Each row has a name. After each piece below comes the name of the row it's from, unless a question asks for something else. Each question is about the rows just above it.

161	139	131	80	103	120	141	150	142	100 : Nomo
142	135	150	149	111	115	143	114	147	153 : pegev
157	151	154	60	93	54	145	155	151	8 : lav
Move every entry of 111 by +1 step of 1.
112
The value that lav holds more than once:
151
Which row holds these entries in another order? 161	131	150	100	103	139	80	142	120	141
Nomo
80	100	103	120	131	139	141	142	150	161 is which row reordered?
Nomo
Shift each entry of 151 by -1 times 1:
150
Move every entry of 114 by -1 step of 1.
113
Move every entry of 60 by -1 step of 1.
59

67	63	58	58	62	219	220	222	62	57	223	215	62	58	213	58	59	233	66	66	57 -> nepi
155	156	159	159	157	107	107	106	156	159	107	108	157	159	108	159	158	103	155	155	159 -> bip
102	100	98	98	100	175	175	176	100	177	177	173	100	98	171	98	98	181	101	101	98 -> guf
102	100	98	98	100	175	175	176	100	97	177	173	100	98	172	98	98	181	101	101	98 -> zigul
137	137	138	138	137	130	130	130	137	138	130	130	137	138	130	138	138	130	137	137	138 -> sitol
138	138	138	138	139	130	137	130	130	137	137	130	130	138	138	130	137	137	137	137	130 -> fakog
128	128	128	128	128	141	141	141	128	128	141	141	128	128	140	128	128	142	137	128	128 -> zom
93	91	88	88	90	186	186	188	90	87	188	183	91	88	182	88	88	194	92	92	88 -> rap
155	156	159	159	157	107	107	106	156	159	107	108	157	159	108	189	188	64	182	182	189 -> kug
128	128	128	128	128	141	141	141	128	128	141	141	128	128	140	128	128	142	128	128	128 -> der
154	156	158	158	156	108	107	106	156	159	107	109	156	158	109	158	158	104	155	155	158 -> zafoz
The row with 102	100	98	98	100	175	175	176	100	97	177	173	100	98	172	98	98	181	101	101	98 is
zigul
91	88	88 with +1 step of 1 on every entry:
92	89	89
Move every entry of 176	100 by +1 step of 1.
177	101
The row with 67	63	58	58	62	219	220	222	62	57	223	215	62	58	213	58	59	233	66	66	57 is
nepi
Shift each entry of 108	157	159 by +1 times 1:
109	158	160
Which row holds these entries in another order? 130	137	138	130	138	138	130	137	137	138	137	137	138	138	137	130	130	130	137	138	130
sitol

129	123	123	146	123 -> Bon
166	49	14	238	28 -> tupa
127	137	122	133	132 -> Fada
128	118	136	127	133 -> Biko
122	146	129	123	123 -> Runot
Move every entry of 118	136	127 by -1 step of 1.
117	135	126
Which value appears more than once in Bon?
123
133	127	136	118	128 is which row reordered?
Biko
Shift each entry of 129 by +1 times 1:
130
123	123	123	129	146 is which row reordered?
Bon

131	87	136	127	149	196	147	100	130	87	117	86	141	163	73 -> kasil
132	120	134	132	122	113	125	131	151	136	127	131	133	131	147 -> Fik
18	176	158	119	125	158	247	140	181	99	216	188	216	6	125 -> tanan
6	216	99	158	119	125	247	18	215	181	188	125	176	140	158 -> Vare
158	140	176	125	188	181	215	18	247	125	119	158	99	216	6 is which row reordered?
Vare
which: 18	176	158	119	125	158	247	140	181	99	216	188	216	6	125
tanan
The value that kasil holds more than once:
87
Move every entry of 125 by +1 step of 1.
126
which: 132	120	134	132	122	113	125	131	151	136	127	131	133	131	147
Fik
Shift each entry of 188 by -1 times 1:
187
Which row holds these entries in another order? 6	18	99	119	125	125	140	158	158	176	181	188	216	216	247
tanan

115	127	117	141	154	114	141	146	140	128 -> mese
176	176	153	98	94	157	100	148	142	133 -> guzev
143	146	131	129	125	132	124	137	129	129 -> nazud
91	90	145	112	84	143	154	142	100	94 -> galud
112	112	133	144	98	135	90	123	146	98 -> zav
35	52	135	120	122	120	139	181	149	96 -> bog
35	52	135	110	122	120	139	181	149	96 -> neb
126	120	116	189	88	126	107	104	110	175 -> Von
142	143	151	110	112	136	118	139	134	101 -> pefim
141	143	101	151	110	136	134	139	118	112 -> setu
Which value appears more than once in nazud?
129
Repeated in guzev:
176
The value that Von holds more than once:
126
Put 101	134	139	118	136	112	110	151	143	142 back in order: which row is it?
pefim

118	39	191	201	139	82	86 : dad
183	75	197	118	174	180	165 : Dibo
75	166	183	118	174	197	197 : zavu
152	67	57	98	140	147	107 : Vanu
208	61	124	71	130	138	113 : tasut
197	197	75	166	183	118	174 is which row reordered?
zavu
Where do 75	166	183	118	174	197	197 appear?
zavu
Repeated in zavu:
197
124	71	130 with +1 step of 1 on every entry:
125	72	131
Move every entry of 39	191 by +1 step of 1.
40	192

